[[117 113 105 140]
 [121 119 156 119]
 [129 120 121 107]
 [145 111 118 155]]
->
[[117 113]
 [121 119]
 [129 120]]

[[137 122 102 123]
 [141 153 125 135]
 [119 137 157 131]]
->
[[137 122]
 [141 153]
 [119 137]]

[[134 156 129 132]
 [123 125 120 110]
 [148 133 137 125]
 [137 104 116 151]
 [119 140 130 127]]
->
[[134 156]
 [123 125]
 [148 133]]

[[112 115 128 133 122]
 [138 141 117 115 133]
 [126 130 130 132 101]
 [121 133 117 127 146]
 [104 130 126 135 129]]
->
[[112 115]
 [138 141]
 [126 130]]

[[118 127 113 108]
 [136 108 142 141]
 [154 114 137 149]
 [127 134 128 133]
 [154 121 137 149]]
->
[[118 127]
 [136 108]
 [154 114]]

[[103 135 128 130 117]
 [111 146 108 109 132]
 [103 134 120 126 123]]
->
[[103 135]
 [111 146]
 [103 134]]
---
[[131 107 107 119 123 129 124 143 131 111]
 [120 101 146 117 134 114 140 122 136 131]
 [110 130 122 131 132 117 127 123 129 119]
 [125 125 113 103 103 114 133 132 143 120]
 [122 127 127 130 130 113 129 124 136 132]
 [116 109 150 114 132 104 147 112 143 141]
 [104 145 147 126 131  99 135 106 134 135]
 [114 133 126 128 134 105 130 118 133 128]]
->
[[120 101 146 117 134 114 140 122 136 131]
 [131 107 107 119 123 129 124 143 131 111]
 [116 109 150 114 132 104 147 112 143 141]
 [125 125 113 103 103 114 133 132 143 120]
 [122 127 127 130 130 113 129 124 136 132]
 [110 130 122 131 132 117 127 123 129 119]
 [114 133 126 128 134 105 130 118 133 128]
 [104 145 147 126 131  99 135 106 134 135]]

[[131 122 121 123 132 130 134 133]
 [128 114 118 119 135 129 125 128]
 [133 115 116 119 133 135 128 136]
 [127 127 127 128 132 125 130 127]
 [140 111 114 119 118 147 127 149]]
->
[[140 111 114 119 118 147 127 149]
 [128 114 118 119 135 129 125 128]
 [133 115 116 119 133 135 128 136]
 [131 122 121 123 132 130 134 133]
 [127 127 127 128 132 125 130 127]]

[[132 117 140 136 134 133 111 141 114 117 119]
 [118 140 116 122 122 117 149 111 144 139 139]
 [133 123 140 131 128 132 119 135 117 122 125]]
->
[[132 117 140 136 134 133 111 141 114 117 119]
 [133 123 140 131 128 132 119 135 117 122 125]
 [118 140 116 122 122 117 149 111 144 139 139]]

[[133 109 122 126]
 [134 124 118 111]
 [108 120 145 151]
 [142 119 134 126]
 [109 147 126 138]]
->
[[133 109 122 126]
 [142 119 134 126]
 [108 120 145 151]
 [134 124 118 111]
 [109 147 126 138]]

[[123 141 134 133 135 113 147 133 114 113 125]
 [133 134 141 136 109 132 141 128 140 143 119]
 [135 135 131 139 116 132 134 137 149 147 124]
 [125 125 122 127 139 135 106 131 145 141 136]
 [140 119 103 119 118 133 119 117 131 119 129]
 [139 110 119 123 115 142 137 127 114 136 126]]
->
[[139 110 119 123 115 142 137 127 114 136 126]
 [140 119 103 119 118 133 119 117 131 119 129]
 [125 125 122 127 139 135 106 131 145 141 136]
 [133 134 141 136 109 132 141 128 140 143 119]
 [135 135 131 139 116 132 134 137 149 147 124]
 [123 141 134 133 135 113 147 133 114 113 125]]

[[136 156 143 138 132 119 122 136 132 133 129 117 120 115]
 [131 152 126 134 135 122 124 134 148 113 142 130 138 132]]
->
[[131 152 126 134 135 122 124 134 148 113 142 130 138 132]
 [136 156 143 138 132 119 122 136 132 133 129 117 120 115]]

[[126 123 118 128 128 118 130 128 136 129]
 [118 146 127 108 102 118 130 124 134 121]
 [122 128 118 152 156 117 126 120 126 135]
 [119 136 117 147 149 114 125 119 127 132]]
->
[[126 123 118 128 128 118 130 128 136 129]
 [122 128 118 152 156 117 126 120 126 135]
 [119 136 117 147 149 114 125 119 127 132]
 [118 146 127 108 102 118 130 124 134 121]]
